(in the rows, 128 means zero)
Each row of Y is roughly a mix of the hidden directions of one of 3 groups.
Y:
[[125 134 170 139 105 107 142 153 143 114 133  85]
 [121 104 151 155 144 149 119 143 145 134 182 130]
 [127 133 150 134 128 114 100 169 128 173 155 130]
 [ 98 141  94  95 135 113 136 143 138 143 158 157]
 [122 141 118  65  98 111 126 146 121 136 132 119]
 [136 120  94 128 144 156 112  97 109 136 118 172]
 [131 129  78 117 146 153 108 108 115 144 127 163]
 [161 111 154 114 113 153 131 175 125 147 131 110]
 [122 137 172 135 115 101 149 158 137 109 142  96]
 [131 137 107 121 135 141 164  86 128  90 100 128]
 [110 146 124  67 103 121 143 128 124 142 140 107]
 [ 94 144 105 149 145  98 126  89 150 114 126 143]
 [136 107 134 162 132 159 134  99  86 143 106 132]
 [102 142  99 152 151  99 122  87 132 116 129 151]
 [149 113 146 112 109 159 138 170 110 154 137 105]
 [129 120 153 146 127 130  88 164 133 161 160 133]
 [136 104 153 145 129 156 125 148 163 144 171 129]
 [137 126 146 143 122 103 102 164 124 153 171 110]
 [130 118 165 154 148 150 107 135 153 142 168 138]
 [159 111 142 183 153 149 137 130 145 124 118 122]
 [ 88 136 111 106 100 107 142 153 107 147 111 107]
 [172 119 164 109 136 141 134 169 127 143 126 115]
 [122 134 157 116 115  92 156 155 135 120 145  88]
 [ 92 150 115  84 118  87 130 139 127 142 128 127]
 [150 121 150 160 129 152 163 106 107 134  99 108]
 [120 140 166 129 118 102 139 161 152 118 139  89]
 [ 91 129 105  97 117  97 124 150 146 130 155 152]
 [165 114 138 108 108 146 132 178 124 145 128 107]
 [153 109 144 158 118 156 135  91 102 126  97 125]
 [129 128  87 123 133 154 122 100 123 134 122 181]
 [103 144 118 145 144  91 122  84 150 118 125 152]
 [ 97 144 129  70 105 103 119 132 118 134 134 134]
 [113  88 165 144 145 133 116 153 143 151 151 142]
 [120 138 105 114 134 123 161  94 112  99  86 132]
 [131 120  84 123 131 150 123  99 134 134 108 175]
 [138 117 154 152 118 132 101 161 139 153 171 127]
 [127 109 166 166 151 135 101 147 132 147 152 140]
 [114 144  88  82 103 109 134 135 123 144 146 115]
 [139 121 156 171 144 142 160 132  98 126 109 106]
 [148 113 160 113 114 150 132 180 117 141 119 109]
 [153 138 156 173 137 162 132 125 105 124 115 105]
 [156 120 137 162 114 156 144 102  89 121 109 117]
 [121 136 112  71  90 113 120 147 127 140 142 124]
 [135 104 158 155 125 142  94 148 145 138 169 129]
 [ 87 149 113 141 159 110 135  83 130 117 133 138]
 [123 121 169 118 122  90 140 150 136 120 135  84]
 [110 145 121 137 151  93 117  84 148 112 128 156]
 [123 153  92  93 119 123 158 121 117 131  86 130]
 [102 135 146 101 130 105 129 131 167 119 147 170]
 [123 120  90 132 123 157 100 103 120 140 121 172]
 [127  95 171 148 135 143 102 141 154 142 152 142]
 [130 129 144 142 131 137  86 165 133 162 162 130]
 [159 110 149 120 111 164 139 168 122 142 128 101]
 [133 132 111 116 124 138 157  83 133  87  98 127]
 [145 132 141 145 134 163 157  96 108 160 111 107]
 [119 124 157 145 126 100 127 169 110 110 143  89]
 [127 142 103  94 116 105 153 111 115 117  81 122]
 [170 117 147 171 154 126 125 107 152 125 122 144]
 [123 119 153 139 125 129  97 165 136 163 167 134]
 [124  99 153 134 118 149 125 149 159 144 175 134]
 [128  94 159 152 122 130 116 155 143 143 173 127]
 [130 114 142 189 152 153 137 124 144 117 116 121]
 [160 119 157 164 146 150 123 116 119 119  95 104]
 [125 130 170 134 117  98 160 153 135 111 133  93]
 [135 122 102 140 126 166  97  96 124 137 111 164]
 [115 148 118  62 113 112 128 137 127 134 146 121]
 [143 112 156 170 133 145 112 127 107 129 102  91]
 [153 128 112  80 100 136 119 132 109 147 162 132]
 [163 113 135 111 107 163 132 170 128 136 137 103]
 [138 144  76 128 140 153 129 121 128 120 125 173]
 [172 109 147 129 120 154 130 173 117 131 113 111]
 [126 137 171 141 101 110 147 151 131 114 140  87]
 [137 130  88 105 135 148 138  92 138 144 115 166]
 [117 135 170 138 121 106 133 162 127 123 146  84]
 [122 111 163 149 141 149 114 148 150 153 166 145]
 [108  97 164 126 132 141 106 146 152 151 155 149]
 [114 127 110 100  83 111 148 113 132 117 148 163]
 [133 118 144 142 126 129  91 170 135 161 162 122]
 [ 90 141 119 153 148 109 127  79 127 114 123 148]
 [130 128  86 114 154 150 115 106 134 143 116 171]
 [156 126 136 165 125 170 120 101 108 133 102 116]
 [145 122 161 172 104 153 132 113 106 122 111 107]
 [113 115 144 135 127 120  99 174 121 167 155 136]
 [105 143 118  94 144  98 124 156 151 121 159 150]
 [123 129 148 136 135 121  91 169 124 174 140 137]
 [124 127 105 114 124 132 169  92 125  92  96 129]
 [143 160 100 117 113 105 141 106 105 107  92 114]
 [ 83 145 123 131 142 110 121  80 127 115 136 152]
 [117 130 107 106 129 121 163  95 118 101  86 133]
 [135 102 158 161 137 134  94 145 139 132 168 122]
 [102 143 112 152 150  97 127  82 146 121 128 148]
 [ 93 141 118 143 141 106 118  79 136 108 126 153]
 [133 113 165 156 145 150 121 144 154 151 163 140]
 [139 132 110 118 133 136 165  89 135  96  91 123]
 [130 159  94 105 118 120 151 101 113 108  91 124]
 [106 136 108  87 137  98 117 147 155 124 153 153]
 [134 117 143 144 122 132  94 167 136 154 171 120]
 [127 119 104 131 132 158 109  93 134 139 110 177]
 [143 119 177 167 131 148 117 118 117 126 108 102]
 [133 116 141 139 110 130  97 171 135 159 165 124]
 [142 101 155 153 131 150 114 145 159 136 170 122]
 [157 111 153 112 122 167 123 171 117 138 145 118]
 [139 119 153 168 161 165 138 127 155 112 131 117]
 [125 115 143 147 129 165 116 140 152 133 183 134]
 [ 84 147 112 136 143  99 125  86 131 114 124 146]
 [118 127 118 109 146 124 158  87 125  97  89 132]
 [121 101 167 146 137 146 105 148 150 153 152 148]
 [126 128  94 129 148 157 105 107 119 137 125 179]
 [101 142 114 143 130  98 127  73 137 112 114 145]
 [169 109 154 120 106 149 138 157 108 155 123 112]
 [134 165 102 115 121 109 139 102 102 109  89 123]
 [126 134  98  86  90  99 119 149 130 147 138 127]
 [137 172  92 121 115 119 143 104 102 104 110 118]
 [ 80 139 114 153 132  97 127  95 133 117 108 141]
 [ 83 140 118 157 144 103 129  87 135 118 119 143]
 [ 89 143 109 146 146 108 125  81 126 111 126 147]
 [166 109 152 121 114 154 130 173 131 149 136 113]
 [165 107 144 124 107 154 131 173 113 142 120 110]
 [137 132  96 127 145 163 107 100 143 142 109 165]
 [ 89 148 106 134 148  97 127  86 126 126 135 148]
 [164 111 153 114 126 151 121 178 108 138 127 122]
 [139 139 165 171 113 163 123 120 107 132 128 105]
 [133 138 115 125 147 137 155  86 127  97  85 131]
 [ 96 119  98  96 127 107 113 133 159 137 134 163]
 [131 127 182 134 116 106 141 141 138 117 129  85]
 [128 104 149 143 116 126  97 167 134 152 167 125]]
One row of each group comes first, with its name. Which group is each row after those in?
[124 137 100  90 102  90 121 139 120 160 144 136] | <37>
[108 134 114  88 130  89 144 148 151 117 151 149] | <14>
[124 124 146 144 134 121  93 159 126 149 180 120] | <18>

[100 147 129  69 121 106 127 152 122 142 140 124] | <37>
[132 124 177 144 113 112 132 144 132 118 125  78] | <14>
[164 114 152 117 118 142 135 178 141 150 130 108] | <37>
[128 136  78 133 137 162 117 114 138 142 115 166] | <14>
[116 124 180 117 116  97 142 139 125 129 148  93] | <14>
[171 133 131 157 117 149 147 119 113 110 103  94] | <14>
[128 125 168 126 121  93 139 155 135 110 134  85] | <14>
[127 114 147 173 148 159 122 120 120  92 104 132] | <37>
[165 122 140 107 136 142 135 173 126 160 152 114] | <37>
[119 109 139 142 121 154 115 146 145 131 190 130] | <18>
[ 95 142 102  79 103 129 130 130 106 134 148 118] | <37>
